One turn sends every row of this set to another row. A few are shown first. Where does it send the rows asked after them?
rova: 1.00,-1.42,0.19,1.04,-0.73,-1.08,-0.07,0.05,1.70,0.12,1.17,0.06,-1.24,0.30,2.07,-0.65,-0.26,3.13,0.44,-1.24,-1.01,-1.25,-2.84
tizu: -0.07,-1.58,-0.84,0.56,-0.60,-0.66,-2.49,0.22,1.00,1.58,0.12,-0.39,-2.31,-0.97,1.44,-1.20,0.14,0.48,1.12,-1.39,-3.08,0.11,-2.32
Puz: -1.00,-0.38,-2.46,0.05,-1.61,-0.39,-0.97,-2.00,0.58,1.60,1.36,0.69,-1.55,1.13,0.73,1.78,1.58,-0.25,0.27,-2.27,-1.57,-0.15,-0.19
pofin: 1.51,-0.18,-1.31,0.53,-0.32,-0.78,-1.28,-0.05,0.46,0.41,-0.14,-0.53,-2.20,1.73,0.17,0.57,-0.45,-0.40,-1.31,-1.18,-1.66,-1.38,-0.44
Sib: 0.77,-1.39,-1.19,-1.25,0.14,-0.27,-1.45,-1.41,-0.21,-0.76,1.44,-0.10,0.67,2.09,0.37,0.35,1.07,2.02,-0.42,-1.76,-0.11,0.33,-0.68
lizoz: -0.94,-2.24,-1.17,-1.37,-0.53,-0.27,-0.78,-0.72,1.68,-0.56,1.33,0.73,0.13,1.62,-0.22,-0.66,1.01,0.63,-0.99,-4.06,0.78,-0.36,-1.94
kigav: 0.78,-2.09,-2.07,0.61,-1.43,0.78,-1.91,-0.88,0.30,0.78,0.29,-0.80,-0.86,1.13,-0.13,-1.50,0.22,1.24,-0.58,-0.74,-1.77,-0.91,0.52
Saza: -1.10,-2.72,0.20,0.19,-0.67,-1.08,-1.70,0.78,1.59,2.15,1.71,-0.27,-2.85,1.00,0.68,0.85,1.66,2.67,-0.70,-2.70,-1.81,-1.57,-0.16
git: -0.68,-0.60,-0.15,-1.04,0.61,0.24,-1.21,-1.99,1.17,-0.17,1.95,-0.64,0.12,0.66,0.36,-1.40,-0.23,0.06,-0.32,-2.09,-0.92,-0.20,-3.39
gup: -1.94,-2.22,-2.15,1.12,0.90,0.10,-0.92,-0.79,2.18,0.38,1.52,-1.13,-0.27,0.29,-0.72,-0.93,0.92,1.65,-0.31,-2.76,-0.59,-2.38,-1.70
rig: 0.86,-0.71,-0.31,1.64,-0.06,-0.64,-0.89,1.56,1.93,0.05,0.93,-0.90,-1.07,0.25,0.01,0.26,-1.36,2.18,0.62,-3.09,-0.78,-1.00,-1.53
Gen: -1.70,-1.80,-3.30,-0.13,-0.84,0.36,-1.63,-0.59,-0.42,0.48,1.38,-1.22,-0.83,-0.12,0.98,-0.58,1.40,1.44,-0.73,-3.98,-1.47,-1.18,-0.86
Sebe: -1.63,-0.22,-1.24,0.06,0.16,-1.08,-0.99,-0.15,2.14,-0.09,2.71,-1.92,-1.30,-0.15,1.16,-0.53,-0.04,1.02,0.82,-4.03,-0.85,-0.77,-2.26
Geza: -0.52,-2.84,0.08,-1.16,-0.18,-0.41,-1.50,-0.71,1.29,0.74,1.75,0.90,-1.10,0.86,1.99,1.44,2.39,1.61,-1.92,-1.57,-0.31,-0.49,-2.29
seb: 1.34,-0.86,-1.12,1.16,-0.59,0.44,-1.60,0.85,1.15,1.32,0.43,0.58,-1.69,-0.67,-0.13,-1.13,-0.48,-1.04,0.87,-2.48,-1.81,-1.13,-0.96
Vato: 0.09,-0.62,-1.70,0.52,-1.04,-0.39,-0.66,-0.22,2.27,0.75,0.75,0.66,-0.35,1.27,0.09,1.16,1.59,3.51,0.73,-2.92,-0.79,-1.33,0.12
bemig: -0.39,-2.13,1.08,0.39,0.37,-0.37,-0.67,-0.31,-0.91,0.63,1.93,0.35,0.55,0.11,0.40,-1.57,0.17,0.68,-0.28,-2.04,-2.02,0.24,-2.54
nufaz: 0.12,-1.24,1.16,0.08,-0.88,-2.00,-0.84,-0.47,1.01,1.52,1.13,1.44,-1.63,1.49,1.67,-0.05,0.37,0.20,1.63,-3.16,-1.32,0.67,-1.23
negut: 0.65,-0.52,-0.08,-0.58,-0.76,0.32,0.01,-1.58,1.69,1.02,1.44,2.11,-1.45,1.13,0.47,-0.19,-0.24,-1.12,0.75,-2.59,-0.91,-0.58,-2.01
Bolot: 0.16,-0.74,-1.29,1.09,-0.12,0.18,-0.50,0.15,2.89,0.32,1.16,-1.78,-2.76,1.29,-0.44,0.56,1.20,1.34,0.96,-1.86,-1.41,-1.83,-0.12
Tebet: -1.02,-0.86,-0.32,0.44,-1.08,-0.51,0.06,0.24,1.26,0.58,3.00,-0.22,-1.15,-1.11,1.80,-1.02,2.46,0.73,1.12,-3.21,-1.57,-0.82,-2.51
kon: 0.14,-2.89,-0.83,-0.51,-0.80,-0.53,-1.45,-0.34,0.67,1.46,2.90,1.22,-2.22,0.20,1.51,0.31,2.34,-0.40,-1.83,-1.16,-1.75,-0.53,-0.49
vati: -1.28,-3.28,-0.58,-1.00,0.82,-0.94,-2.96,0.03,1.14,1.16,1.56,-0.80,-1.40,0.10,1.69,-0.57,2.09,2.34,-1.07,-1.91,-0.96,-1.71,-1.33
Sigeb: 0.93,-2.17,0.72,0.87,-0.55,-0.96,-2.26,0.68,0.87,1.97,1.52,0.49,-1.35,0.97,0.00,0.19,1.98,1.33,-1.89,-0.82,-1.84,-1.07,-0.05
foto: 0.04,-0.74,-2.33,-1.97,0.03,-0.85,-1.51,-0.21,0.65,0.26,1.08,1.53,-1.18,0.56,-0.24,0.53,0.62,-1.30,-0.85,-2.77,-1.73,0.28,-1.11

rig goes to seb
gup goes to Bolot
And these:
nufaz goes to bemig
kon goes to Geza
kigav goes to Puz

One turn sends every row of this set to another row. A few are shown first. Where does it send the rows asked after them?
Sariz: 0.72,-0.29,-2.29,-0.21,0.98,0.26,0.14,-1.55,0.04,-0.20,0.16,-0.46,0.00,-0.29,1.25,-0.31,-0.04,0.14,-0.75,-0.29,1.85,-0.97,1.92,0.37,-0.02,2.47,0.87
muke: 1.70,-0.83,-3.08,-0.90,2.43,0.62,-0.97,-0.39,0.38,-0.97,-0.04,-1.24,0.86,-0.21,1.66,-0.80,-0.41,1.50,-1.17,0.32,0.88,-2.35,0.56,1.41,0.11,0.23,1.64
ret: -0.36,-0.92,-2.75,-0.68,1.00,0.02,0.12,-1.92,-1.17,2.39,0.52,-2.34,-1.73,-1.26,1.02,0.88,0.47,0.96,-3.04,0.29,0.31,-0.70,-0.47,1.07,-0.29,-0.58,1.17
vev: -1.11,-0.27,-3.02,-1.03,0.79,0.25,-0.19,-2.16,-2.16,0.20,0.38,-0.66,0.88,0.21,0.72,1.48,-0.66,1.39,-0.30,0.30,0.51,-1.95,-0.67,1.90,-0.04,-0.50,2.15
kudaf: 2.00,-0.71,-2.13,0.32,0.23,-0.35,0.33,0.59,-1.11,-0.02,-1.14,-0.65,-0.69,-1.25,1.33,-0.15,-1.94,-0.97,-1.05,0.33,1.13,-1.73,-1.96,1.16,0.30,0.33,1.04
Gozom: 0.39,-0.23,-0.99,-0.02,1.19,-0.86,-1.74,-0.37,0.83,1.13,-0.09,-2.13,0.92,-0.90,-0.46,-1.34,0.73,-0.03,-0.97,0.41,0.95,0.96,0.56,1.03,0.69,0.32,1.01
mizes: -0.26,-3.21,-1.59,0.07,0.99,-1.67,-0.14,-0.04,1.01,0.42,-0.10,-0.33,-0.62,-0.11,0.59,-0.31,-0.21,1.13,-1.58,0.55,2.73,-0.53,-1.12,0.49,-0.30,1.09,0.14
Zok: -0.87,1.40,-0.73,0.44,-0.16,-0.57,-0.18,-1.00,-0.18,-0.79,-1.42,-0.58,-1.70,0.44,0.96,0.56,0.37,1.46,-2.50,-0.55,0.54,0.50,0.46,-0.35,0.34,-1.73,1.23
zis: -2.05,0.93,-2.27,-0.82,0.38,1.53,-0.94,-2.29,-0.48,1.45,-0.63,0.27,-0.73,-1.30,0.51,0.90,0.39,-1.02,-0.68,-0.75,1.55,-0.04,-0.03,1.34,0.36,-0.03,0.68
dutol: 0.58,-1.04,-2.48,0.18,-0.37,-0.54,-1.83,1.12,-0.61,-0.71,-0.37,-0.46,-0.31,-2.29,-0.42,-0.22,0.29,-0.35,-0.13,0.52,0.80,-1.53,-0.60,-1.50,-0.50,-1.72,1.00
sutiv: -0.09,0.10,-1.89,-0.96,3.62,0.09,-0.84,0.30,0.20,0.10,0.12,-1.15,-0.26,-0.47,0.72,-0.14,-1.07,1.60,-0.92,0.50,-0.59,-2.02,0.31,1.43,-0.19,-2.56,1.55
zenar: -0.65,0.20,-1.13,-1.50,0.44,-0.68,-0.78,1.96,0.94,0.05,-0.92,0.31,-0.13,-1.83,0.63,-0.13,0.35,0.37,1.10,-0.81,0.79,-2.78,0.80,1.27,-0.39,-0.48,1.88
Zipat: 1.27,-0.44,-1.35,-0.60,0.44,-2.02,-0.61,1.60,0.54,0.20,-0.39,0.19,-0.85,-1.95,0.87,-1.15,-1.83,0.55,0.12,-0.78,0.81,-1.74,-0.80,1.01,-0.60,0.56,1.29
gos: -1.07,-1.09,-1.45,0.36,-0.12,1.29,0.58,-0.01,-0.15,0.23,-2.81,-1.05,-1.92,-1.64,2.56,0.23,-0.49,1.22,-0.31,0.70,0.60,-0.42,-1.50,1.51,0.24,-1.40,2.58
labu: 0.12,-0.15,-3.10,-1.69,1.89,-0.13,-0.91,-0.04,1.78,-0.02,-0.23,0.52,0.83,-1.14,1.32,-0.15,-0.49,3.32,-0.24,0.79,1.56,-0.57,-0.98,1.24,-0.93,0.23,1.40
Gubed: -1.70,-0.30,-0.45,-1.12,0.01,1.00,0.00,0.01,-0.66,0.00,-3.08,-0.94,-1.17,-1.07,2.04,-1.71,0.70,1.62,-0.16,0.03,1.02,-2.02,-0.31,0.54,-0.48,-1.40,0.76
zipu: 0.34,-0.14,-2.12,0.38,1.35,0.67,-1.27,0.20,0.37,0.92,-0.77,-1.07,-1.68,-0.76,0.90,-0.56,0.42,-0.09,-0.84,-0.24,0.89,-0.32,-3.40,-1.40,-0.47,0.54,2.11
vaso: -0.80,-1.75,-2.29,0.02,0.73,-0.08,-1.47,-2.03,-1.74,-0.26,0.47,-2.05,-1.04,-0.41,0.87,0.58,-1.13,0.35,-2.28,-0.21,0.95,-2.04,-0.68,2.18,0.54,-0.71,0.50
Keka: -0.43,1.11,-1.55,-0.71,0.80,-0.13,-2.26,0.31,-0.41,1.16,0.53,-1.46,-2.73,-1.84,0.54,-1.82,-0.03,1.21,-0.38,-1.08,1.09,-0.87,-1.05,-0.13,1.22,0.14,1.79
Vufut: -1.34,-0.05,-0.85,-0.78,1.89,-0.54,-1.19,-0.64,1.80,-0.75,0.54,-2.59,1.02,-0.91,0.07,-1.21,-0.06,0.94,-0.94,0.77,-0.27,-0.69,0.12,0.82,0.52,-1.28,1.18
vivu: -1.64,0.27,-2.57,-1.36,-0.07,-1.01,0.11,-0.58,-0.80,-1.04,-2.04,-0.18,-1.76,-0.84,2.39,2.09,-0.33,1.24,-0.01,0.10,1.35,-0.61,-0.72,0.92,-0.52,-1.02,-0.49
Muva: -0.59,0.06,-1.32,-0.01,0.04,-0.98,-1.45,-0.31,-0.12,-0.38,-1.68,-0.33,-0.91,-2.14,0.95,-1.67,0.44,1.46,0.45,-0.25,0.55,-2.01,-0.32,-1.31,-0.77,-1.51,-0.65
zukel: -2.51,-1.00,-2.39,-1.93,2.23,0.04,-0.49,0.25,0.92,1.27,-0.58,0.31,0.30,-1.09,0.98,1.12,-0.38,1.77,-0.23,-0.56,1.10,0.37,-1.57,0.29,-1.76,-0.96,0.74
mimot: -1.43,0.07,-2.46,-1.11,0.94,-0.58,-1.04,0.23,-0.11,-1.18,-2.22,-0.06,-0.38,-1.81,1.37,1.90,0.69,0.86,1.02,-0.05,0.36,-2.36,-0.22,1.43,0.11,-1.95,1.49
zodub: 0.83,0.46,-1.12,0.15,2.05,0.01,0.04,-0.27,1.53,0.93,-0.48,0.53,-0.72,-0.51,0.04,-1.28,0.62,-0.33,-0.68,1.04,1.58,-0.83,1.46,0.81,1.05,0.18,1.19
Dil: -1.92,0.32,-2.65,-2.05,1.24,0.47,0.75,-2.72,0.46,1.35,-0.49,-0.50,-1.65,-1.38,0.81,0.20,1.31,0.43,-2.30,0.50,0.67,-0.31,-0.77,0.36,0.13,-0.88,1.78
mazo: -0.12,0.04,-1.99,-0.91,-0.83,0.61,1.22,0.09,-1.49,-0.10,-1.47,-0.69,-1.36,-0.13,2.17,1.09,-0.82,-0.85,-1.09,0.48,2.05,-1.11,-0.83,0.86,-0.15,0.29,-0.37
mufab: -0.75,-1.85,-2.86,-0.42,0.81,-1.29,0.14,-2.02,-1.24,-0.29,-0.10,-0.21,0.19,-0.49,0.76,1.25,-0.88,1.58,-0.59,-0.01,1.85,-0.07,-0.55,0.29,-0.95,1.89,1.33
devu: -1.22,1.93,-2.49,-1.60,0.36,1.09,-0.12,-1.31,0.49,1.21,0.47,0.89,0.56,-0.52,0.77,0.52,0.08,1.83,0.40,0.52,1.21,-1.04,0.23,1.73,-0.22,0.06,1.45
tufum: -0.15,-0.68,-2.20,0.29,-1.25,-0.44,0.09,0.28,0.19,0.79,-0.28,-0.48,-2.82,-0.55,2.65,0.44,-1.32,0.33,-0.12,-0.35,0.21,0.82,-0.91,0.99,0.23,-1.22,2.19
Vefa: 0.42,-1.04,-2.29,-0.97,-1.56,-0.31,-0.87,1.79,-0.80,0.32,0.74,-0.60,-1.53,-0.13,0.76,-0.07,-0.36,-1.07,-0.60,-0.26,0.86,-0.26,0.02,-0.20,-0.20,-1.40,2.00
Budut: -1.58,-0.82,-1.65,0.87,0.09,-0.87,-0.45,-0.13,0.50,0.10,-1.82,-0.12,0.18,-1.05,0.74,0.91,1.52,2.06,-0.98,-0.73,1.51,-0.05,-0.86,-0.47,1.98,-1.88,1.89
fov: -1.94,-1.07,-1.31,-0.55,0.21,0.10,-1.17,1.56,-0.38,0.77,0.37,-2.08,-0.46,-1.54,0.63,-0.29,0.76,2.45,-0.70,-1.02,1.49,-2.12,-0.39,0.16,1.76,-1.33,1.91
buli: -2.78,-0.65,-1.91,-2.10,1.81,-0.35,0.25,-1.53,2.28,-0.12,-0.08,-1.00,0.28,-0.73,0.90,-0.55,0.82,1.20,-1.18,0.50,0.25,-0.69,-1.48,-0.17,-0.13,-1.44,1.38
buso: 0.48,-2.06,-2.13,0.03,0.87,-1.13,-0.73,-0.35,-0.28,2.84,0.19,-2.39,0.09,-0.59,0.64,0.10,0.77,0.75,-1.87,-0.08,1.12,0.59,-0.75,0.82,-0.35,0.57,0.59
ziv: -0.46,-0.12,-0.96,0.11,0.51,1.21,-0.01,0.61,-0.30,-0.35,-0.46,-2.14,-1.39,1.06,1.21,0.64,-0.01,0.52,-2.71,0.06,0.40,-1.01,-1.49,-0.93,-1.51,-0.81,1.54

Sariz goes to muke
Dil goes to ret
vivu goes to mazo
And these:
sutiv goes to zukel
gos goes to tufum
Zok goes to ziv

One turn sends every row of this set to another row. A few are shown first. Where does it send the rows asked after them?
Vuze: -0.93,-0.80,-1.40,0.37,-1.24,0.24,-0.73,1.80,-1.36,-0.67,-0.88,-0.46,-0.47,-0.83,2.07,0.48,-0.01,-0.13,-1.68
diloz: -0.39,2.03,1.47,1.34,0.97,-0.88,-0.28,0.78,0.54,0.30,0.25,0.53,0.56,-0.08,-1.73,0.87,-0.07,0.21,-1.36
refi: -0.58,-0.56,-2.26,0.23,-1.27,-0.93,-0.52,0.42,1.21,-0.02,-0.82,-1.55,-1.01,-1.05,0.35,0.39,0.21,0.42,-0.24
Rabaz: -0.54,1.17,0.88,2.10,0.15,0.00,-0.07,0.46,0.66,-0.66,-0.64,1.88,0.70,-0.32,-1.34,1.22,-0.55,-0.25,-1.54
remo: 1.55,0.73,0.43,-0.01,-1.07,-0.78,0.58,-2.23,0.17,0.77,-0.50,0.66,0.75,0.63,-0.09,-0.32,0.30,-1.22,-0.89
nofab: -0.58,-1.16,-1.78,-0.04,-1.63,0.15,-0.62,0.34,0.97,-0.29,-1.59,-0.59,-1.20,-1.00,1.53,0.13,-0.17,0.53,-0.66
tuta: -1.46,0.12,1.87,-0.52,-0.09,-0.24,0.83,0.53,1.25,2.74,-0.07,1.08,-0.47,0.08,-0.72,-0.07,0.01,-0.60,-0.67
fuvam: -1.19,-0.39,-0.94,0.48,-2.12,-0.51,-1.54,1.48,-0.43,-0.46,-1.41,-0.29,-0.95,0.17,1.87,-0.39,0.96,1.18,-0.76
tibur: 1.61,0.72,0.74,-0.27,-0.99,-0.60,0.53,-2.13,0.12,0.94,-0.52,0.66,0.66,0.70,0.20,-0.47,0.29,-1.01,-0.96
kat: 0.50,1.35,1.00,-0.07,0.14,-1.06,-0.16,0.88,-1.00,0.60,1.00,2.16,0.56,0.98,-0.48,1.46,0.51,-1.55,-1.06
sur: -1.23,-0.26,-1.68,1.07,-2.19,-1.07,-1.34,1.42,-0.16,-0.69,-1.22,-0.53,-0.74,0.01,0.93,0.02,1.08,0.85,-0.46
dafis: -0.45,0.91,2.11,1.07,0.26,0.93,-0.36,0.51,0.17,-0.32,-1.02,2.26,0.32,-0.05,0.13,0.54,-0.72,0.35,-1.95
ton: -1.09,0.12,-0.63,0.02,-1.62,-1.07,-1.62,1.66,-0.49,0.11,-0.87,-1.10,-1.03,0.30,1.59,-0.57,1.23,1.46,-0.64
zanuk: -0.81,-0.19,-0.60,-0.54,-0.58,-0.20,-0.99,2.10,-1.60,0.16,-0.30,-1.37,-0.69,-0.57,2.23,0.01,0.29,0.37,-1.69
mib: -1.14,0.23,-1.37,0.66,-1.70,-1.63,-1.45,1.57,-0.20,-0.10,-0.68,-1.30,-0.80,0.14,0.71,-0.17,1.38,1.10,-0.38
Noko: -0.26,1.79,2.68,0.29,1.09,0.04,-0.51,0.80,0.06,0.63,-0.11,0.97,0.21,0.23,-0.24,0.20,-0.25,0.81,-1.74
fuvo: 1.56,0.62,0.57,-0.12,-1.09,-0.54,0.53,-2.20,0.14,0.76,-0.61,0.85,0.69,0.61,0.15,-0.41,0.20,-1.15,-0.93
mis: -1.61,-0.52,0.83,0.53,-0.78,0.06,1.14,0.27,1.60,1.84,-0.65,1.94,-0.21,-0.28,-1.02,0.52,-0.28,-1.25,-0.62
tav: 0.53,1.18,1.39,-0.47,0.10,-0.66,-0.24,0.86,-1.15,0.69,0.76,2.44,0.38,1.11,0.14,1.22,0.41,-1.34,-1.22
dezis: 0.41,1.02,0.62,0.26,-0.20,-0.79,-0.06,0.74,-0.91,0.21,0.72,2.64,0.60,0.88,-0.42,1.66,0.37,-1.73,-1.13
buf: 0.48,0.87,1.06,-0.11,-0.17,-0.42,-0.13,0.74,-1.09,0.30,0.49,2.87,0.45,0.95,0.17,1.41,0.25,-1.55,-1.28
Kudud: -0.45,-0.68,-0.74,-1.09,-1.04,0.03,-0.90,0.53,0.63,0.49,-1.17,-1.28,-1.45,-0.66,2.02,-0.46,0.04,1.13,-0.76
sito: -0.82,0.22,-1.34,0.09,-0.43,-1.17,-0.80,2.14,-1.24,0.14,0.27,-2.10,-0.48,-0.72,0.96,0.43,0.61,0.06,-1.29
legup: -0.41,-0.12,-1.24,-0.79,-0.67,-1.03,-0.81,0.65,0.87,0.77,-0.45,-2.22,-1.31,-0.73,0.87,-0.17,0.44,1.01,-0.35
nebul: -0.99,-0.41,-2.17,0.95,-1.09,-0.74,-0.55,1.88,-1.03,-0.67,-0.36,-1.19,-0.27,-0.99,0.83,0.91,0.28,-0.42,-1.29
bav: -1.50,-0.47,1.69,-0.23,-0.53,0.45,0.92,0.32,1.26,2.21,-0.73,1.94,-0.45,-0.02,-0.16,0.04,-0.34,-0.78,-0.84
malo: -1.50,0.09,0.95,0.27,-0.28,-0.68,1.08,0.43,1.56,2.33,-0.02,1.02,-0.22,-0.17,-1.53,0.45,0.07,-1.05,-0.41
zugan: 1.62,0.81,0.62,-0.21,-0.98,-0.83,0.55,-2.14,0.15,0.94,-0.37,0.51,0.69,0.68,-0.07,-0.44,0.36,-1.10,-0.91

Noko goes to dafis
tuta goes to bav
fuvam goes to sur
And these:
nebul goes to sito
legup goes to Kudud
tav goes to buf
zugan goes to tibur

